In the data rows, 128 means zero.
Here are some points, each followed by its number:
[197 123 103 124 172 104 139 141 164 189 154 114 117 132 123 112 127 139
  97 129 114 167 105  94] 0
[ 77 101 131 132 113 189 111 114  86 183 240 121 128  99 135 131 158 114
 150 115  98  88 180  94] 1
[ 84 103 130 232 130 105 123 178  95  86 107 136 138  95 141 136 110 140
  98 189 165  75 146 161] 2
[ 74 106 235 125 119 107 191 163  92  92 107 137 123  89 129 219 168  95
 111  95 116  74 160 187] 3
[ 90 115 145 115 168  92 118  79 163 113 118 112 144  98 126 122 104  82
 156 105 118 167 137 117] 4
[116 111 126 110 107 113 114  99 103 124 116 105 116 189 223 132 115 104
 189 211 215 109 212 108] 5
[130 123 154  87  96 142  91  86 197 131 138  92 138 118  74 171 117  85
 127 112 107 146  84 144] 6
[126 113 112 101 116 197 110 100 119 114 119 153 106 180 119 162 113 193
 180 115 127 108 116 130] 7
[151 117  92 196 147 105 125 120 189 119 105 116 120 124 118 105 124 113
 119 165 106 146 114 115] 8
[208 115  47 104  97 120 130 140 157 136 112  83  88 172 119 106 115 134
 119 132 143 211  91 141] 9
[120 115 205  95 111 154 181 164 111 115 120 123 118  88 120 212 112 109
 123  93 115 103 142 188] 10
[146 210 113 141 153 127  75  41 119  90 126  77 105  83  82 104 126  85
 148  81 116 115 106 152] 11
[103  97 118 148 116  98 143 149 147 174 165 139 141 173 146 134 119 125
 165 123 128 163 135 100] 12
[ 57  97 165 106 141  95  89  78 148  91 129 141 129 200 123 132  95 103
 100 142 144 137 172 117] 13
[119 117  99 216 110 118 109 118 120 126  98 111 111 108 217 193  97 116
 102 172 210 118 108 163] 14
Which point above is nearest to each new point, looking only along the 5 directions in which the numbered points spread most? Its number follows each.
[102 174 159 132 151 116 129 164  98 111 107 172 167 127 139 117 119 128
  92 119 116 102 118  89] 4
[135 106  95 134 100 178 213 157 121 131 114 187 113 127 122 102 168 207
  98 136 114 124 183  95] 12
[131 124  73 114 104 172  94  86 181 132 135  79  86 172  84 111 108 180
 132 135 127 141  79 132] 0
[164 157 162 141 152 110 128 171 157 140 110 106 178 133 104 121 140 135
 117 126 117 123 105 130] 8
[ 57  96 202 130 181 103 116 112 133  84 136 142 189  78 153 131 112  78
 107  85 114  91 151  92] 4
[142 110 191 149  96 101 192 233 116 120 101 134 117 143 135 117 150 143
 109 199 153 109 103 155] 14
[ 96 113 129  90 114 101  79 104 156 150 125  79  88  82  93 109  98  90
 171  90 154 118 120 134] 4
[105 124 108  67 120 118  81  52 124  98 117  90  86  90 203 126  93 156
 123 174 228 118 220 191] 13
[103  99 167 115 167 114 134 120 148 128 124 140 168 120 129 123 126 120
 105 112 118 159 126 104] 7
[114 106 128 120 117 189 123 103 111 109 109 190 121 189 117 124 185 158
 168 116 113 119 131 105] 7
[180 188  77 104 136 110 119 100 144 188 136  84 152 123  77 100 130 145
 138 118 115 158  81 114] 0
[120 107 199 149 105 101 121 147 145 116 103 157 140 134 187 173 128 108
  88 124 167 152 129  88] 7
[159 115 112 164 115 168 115  99 117 109 112 101 121 112 192 164 111 119
 123 118 119 114 191 121] 12
[112 190 182 134 115 121 142 145 106 115 112 193 209 142 143 120 161 136
 101 126 125 141 118  89] 7
[ 93 120  90  95 119 130  60  25 131 110 123  86  81  80  75 110  86 138
 146 130 112 122 147 162] 4
[111  97 118 204 117 149 122 216  97  97 120 146 176 117 129 126 147 122
 116 114 111 110 123 135] 2
[154 116  87 123  97 112 225 230 138 138  92 192 117 136 117 191 238 149
 102 128 115 132  92 191] 10
[128 167 105  87  94 123  77  63 123 146 176 118 140  90  74 101 104  86
 148 100 117 149 112 160] 4
[145 128  70 106  96 129 117 130 178 134 150  99  93 200 130  97 130 131
 165 124 130 221  78 121] 9
[137 119 100 143 102 215 170 167 123 140 172 134 111 205 129 121 167 214
 171 132 107 137 109 103] 12
[181 106 138 128 179  99 128 143 129 181 174 126 133 116 155 124 119 118
  91 117 107 122 138  82] 12
[163 201  71 115 101 128 132 134 153 145 108 139 184 169  81 107 186 132
 190 139 118 146  78 112] 0
[183 145 114 110 179 127 110 109 113 192 156 110 102 111 110 121 122 115
 110 121 127 151 113 111] 0
[ 95 175 183 150 158  96 136 176 102  87 119 172 174 112 142 139 114 110
 110 125 119  76 127  79] 2
[153 220  74 178  90 113 106 111 137 136 112  82 146 132  77 104 182 142
 255 135 116 131  69 205] 8
[118 101 147 184 109 160 145 221 146 120 115 128 209 136 138 117 136 147
  88 138 110 119 109  90] 12
